M: a few groups of rows, each row roughly a mix of its group's hidden directions; one row fits no group:
M (133 x 10):
[[ -4 -12 -35  11  67  10 -19 -24  -2  33]
 [ -5 -13 -14  50 -20   4 -27  -4 -18  61]
 [  5 -30 -19  28  -2 -26   7  13  39  59]
 [ 29  53  26  48 -13  18 -23 -16  -8  -2]
 [-58 -20  -3  28 -49  12 -22 -15  -9 -14]
 [ 34   6  27 -45 -28  10  -2  38 -11 -41]
 [  4 -31  25  28  21 -32  13   3  63  10]
 [ 15 -11 -33  29  12 -20 -12  -2  -4 -71]
 [ 39 -25 -19  -8   1  39   8 -58 -14  15]
 [ 23  28  -2  -4  66 -22  20  32  17  -9]
 [-10 -40  -5  22  38  -6 -32 -36  43  13]
 [  7  22  19 -27 -25 -14 -63  32  23  -3]
 [ -3 -26   8  -6  44 -54 -17 -12  33 -29]
 [ 24  24 -38  -5 -25   1  28  52 -30  19]
 [ 36 -19  18  -8  33 -62  -8 -26  14  -5]
 [ 27  12  22 -31 -49  22  13  44  -8  25]
 [  0   2 -49  28  -1  26 -42 -31 -33 -19]
 [ 41  11   6  -6  41   6 -56  -3   9 -35]
 [ 15  -9  -6  43 -43  44  28  20  15  26]
 [-19  39  47 -47   5  -1  35   7 -22  -3]
 [ 19 -13  19 -24 -57  38  18  37   1  13]
 [  0  31  17  11  45  -6 -31  26  -2 -54]
 [ 51  -9  28 -24  15 -43 -43  -5   1  -4]
 [-33  45 -16   8 -45  20  23 -24  33 -11]
 [-22 -15  34  -2 -38 -14 -32 -53  25  -5]
 [  2  -7   1 -12  78 -22 -24 -20  -5 -18]
 [ 23  -2  -4  60  30  37   9  34 -19   6]
 [ -6 -27 -20  17 -18  15 -32 -62  12  33]
 [ 32 -17  29  17  46  -3 -53   9  -4 -22]
 [-19 -19 -10 -21 -41  15  -2 -69  -4  12]
 [-26  19  34 -29 -35 -16 -48  12  29 -13]
 [  0 -47  -8  11 -62 -25  10  -1  27  19]
 [-55 -27 -28  41 -10  -1  15 -16  25 -26]
 [-21   6  35  31  -8 -11  64   6  19 -27]
 [-36  38   8 -43 -21   4 -13 -17 -12 -48]
 [  7  61 -42  33  16   5 -28  -3   4  19]
 [ 26  36 -28  -1  37 -24  -1 -19 -20 -50]
 [ 13 -16  16  11 -27  -5  52  61  -4  -9]
 [ 34  20 -35   1 -31  -7 -43 -19 -44   8]
 [ 15 -27 -17  65 -25   0 -35  18  10  15]
 [-13  29  -3  49 -23 -18 -17  51 -11  28]
 [ 17  -3  -1  34  41  15  58  21  -3 -28]
 [ 39  30  29  -9  16 -61  14 -15   5 -18]
 [-47 -12   6 -67  16   1 -14  -5  23 -12]
 [ 64  37  13  25  -4 -24  -6  33   4   1]
 [ -2 -19 -11  48  11 -50   7  -2  51  -8]
 [ 45 -22 -31   0  -2  52 -27  31  12   6]
 [-11  10  40 -53  15   9 -47 -22 -15 -16]
 [ 34  -7 -22  59  -3 -38 -20   4  23 -21]
 [  1   5 -14   1  11  34  39  33  -3  63]
 [ -7  15  11  16   8   6   3  84 -14  -7]
 [-13 -62   2 -18  -8  20  11  33  -5  45]
 [ 25  30 -16 -45  25 -16 -25  40 -24 -24]
 [-45 -18  15  -6  13  23 -34  27  -6 -53]
 [ 16 -14  20 -33  -3  -8 -47 -57 -14 -20]
 [ 36 -34  11  12 -14  -8 -29  49 -14 -40]
 [ 42  39 -11  31   6   0  25  13 -30  44]
 [ 64 -27   4  18  23 -19 -15  39 -11   1]
 [-43  15 -32 -13  45  13  29 -15 -34 -17]
 [ 47 -27  -2  -3  56 -31 -15  22 -15  -9]
 [-24  45  45  12  14  40  21 -28  -7  13]
 [ -5  29  75 -25   0 -24   1 -11   8 -14]
 [-16  -5  -8  50  68   5   5  -5  19   9]
 [ 14  15 -15  64  13 -31   4  16  21 -39]
 [ 15  26   9  11  18  -8  65   7  14 -46]
 [-17  16 -59  42  25  13  -4 -24 -27  14]
 [ 53 -15  11  10  39 -20  25  19  23 -36]
 [ 14  66  26 -36  19  11  -5  28 -15   1]
 [-15 -26 -34   1   0  46  16 -47 -16  33]
 [-17  36  29  14 -28  58  -9   9  11  30]
 [ 36  28 -13  15 -11   6 -36  49  21  35]
 [ 24 -35  -9  35  14 -36  -3  48   5 -34]
 [-58  40   3 -26  17  -4   5  16   2 -42]
 [ 17   1 -15  57  29  46  15   3  26 -19]
 [-13  -7  20 -35 -45 -31 -29  41  27  -3]
 [ 21  20  12  58 -21 -10   0  46 -31  -4]
 [  4 -24 -40  34   9   3  -1 -38 -20  53]
 [ 21  -4   0   1 -83  -5 -19   4 -15   1]
 [-25  38  19  13  61  -7 -15   0  22 -31]
 [-66   3  -8 -34  19  17  42  -7  -2  -4]
 [  2  42   2   2  -4  50 -31 -44 -19 -23]
 [ 34  -1 -22  67   2 -11  35 -16  11  12]
 [ 12  22  22  43  47  17 -40  13   7 -28]
 [-16  -7   9  10  22 -11 -20 -76  23  14]
 [ 11  56  16 -13   1 -25  45  -6  23 -34]
 [ 10  24   0 -42 -21 -13  42  41  -7  37]
 [-10  -2 -44 -17  19 -68  -6 -18   2  19]
 [-30 -17  39 -19  -4  44 -16 -45  -1 -28]
 [ 17 -56  20 -19  33 -24 -40  19   2 -16]
 [  0  26  18 -28 -46 -20   5  47 -36  11]
 [ 40 -19  -4   6 -38  19  21  43 -12  43]
 [ 33  18  26  31  37 -29 -11  49  18  -2]
 [-41  -4  16  -8 -67   4   3 -30  22  10]
 [ -3  29 -21  31  -2  31  38  16  -8  55]
 [ 37   3  19 -55 -10 -14 -10  43  -5 -30]
 [ 15   4  -6   8  28 -67 -35 -11   6 -31]
 [ -9 -44 -43  -1  -3 -51 -24  -6  10  30]
 [-19 -33 -26  20  57  12   4 -18  37  20]
 [ 35   9   0  57  -2  37  22  17 -33 -15]
 [-13 -61  11  -9  15   9  23   8  54  11]
 [ -1  19 -21 -19   5 -22 -77 -18   0   9]
 [-15   5  20 -78   6  20 -10  -7   2 -27]
 [-45   7 -26  39 -43   1  32  -2  24 -19]
 [ 44  15  -2 -27   1 -18 -20 -23  62  -7]
 [ 19 -21 -17 -24  33 -56  -2  30  17 -31]
 [-28  34  10 -54   9  -4  29   7 -44 -12]
 [ -3 -22  20  27 -70   9   9  20  -5  30]
 [-12   2 -11  19  54  34 -10 -54  -2  19]
 [-38 -15  12  37  19 -36  15  20  49  14]
 [ 44 -22 -33  42 -12  30 -21   6  24  25]
 [ 25 -20 -18 -35 -62 -11 -34  11  -8  12]
 [ -1  -4 -11   7  60 -21 -49 -35  15   3]
 [ -3  -9   2 -39  13   9 -49  55  25  10]
 [-25  -3  59 -11 -32 -28  -3 -32   1 -30]
 [ 33  22  14 -54 -10  -8  19  31 -21  37]
 [ 15 -31   1  26 -69 -11  29  21   1   9]
 [ 39  67   2  34   7  12 -12 -18  -2 -15]
 [ 10 -13  -3   2  39 -19  51 -48 -27  13]
 [-57  -2 -15   1  -9  39  34 -16 -37  12]
 [ -1 -55 -42 -14  21 -10  -9 -15  20  42]
 [  6  22  -5 -54  21 -21  21 -20   5 -54]
 [ 57 -19  21  26 -32 -34  -6  -1  16  29]
 [ -2 -12 -15  56  29  27   3  -6 -21  49]
 [ 24 -17  12  61 -34  -6 -24  25 -10 -29]
 [-55  17  16 -24  19 -32   4  47  11 -11]
 [ 26   9  -6 -43 -24 -27  29  44 -25 -24]
 [ -6 -24 -38  13  33 -26 -40   9  10  47]
 [ 23   4  -9  36  22  56 -42  -4 -23  16]
 [-13   9  18 -14  -6 -69 -35 -20  30   0]
 [-13 -17 -20  67 -26  -1  24 -32  13 -11]
 [ 19   1   8  64 -15  42  30 -17 -18  -9]
 [-29 -25  15  36  15  20  29  17  -1  57]
 [-20  19  49 -50 -31  31  14   8 -11  -2]]
one row of each group, then the others: which group is each in?
[ 12  20 -21 -64   0 -25 -44  -6 -13 -10] : T
[ 17  48   4 -34  -3  -4 -24   3 -50 -35] : C
[-55  -4   3 -61  15   2   9 -19  20 -15] : D
[-38 -14  32  -6 -62  -3 -10  28  18 -18] : H

[  4  20 -11 -40  50 -45 -25   1 -19 -19] : C
[ -3  76  -9 -31  15  -9  27  -6  -8  -1] : H
[ -8  39  41  23  29  16   3  44   2 -35] : T
[  3 -50 -20  22 -31  -6 -12  19   7  55] : T
[-21  -1 -33  53 -23  24  36 -32  -1  15] : D
[  4 -34 -40  31 -11 -13  -8 -23 -11  57] : T
[ -9 -20 -20  46  12  -2  59 -35   7 -11] : D
[-20  19  14  41 -56  35  -4 -18  24  11] : H
[ 37 -30  14 -31  10 -22 -44 -10 -26 -37] : H
[-29   7  34  -1 -44 -56   7 -25 -10  13] : C
[-20  20  38 -12 -41  41  43   4 -19   7] : C
[-63 -46 -10  14 -14   6  21  22  22   6] : H
[ 18  11 -25  45 -22  14  21 -42 -24  38] : D
[ 51  17   8 -31 -27 -10 -47  29 -13  11] : C
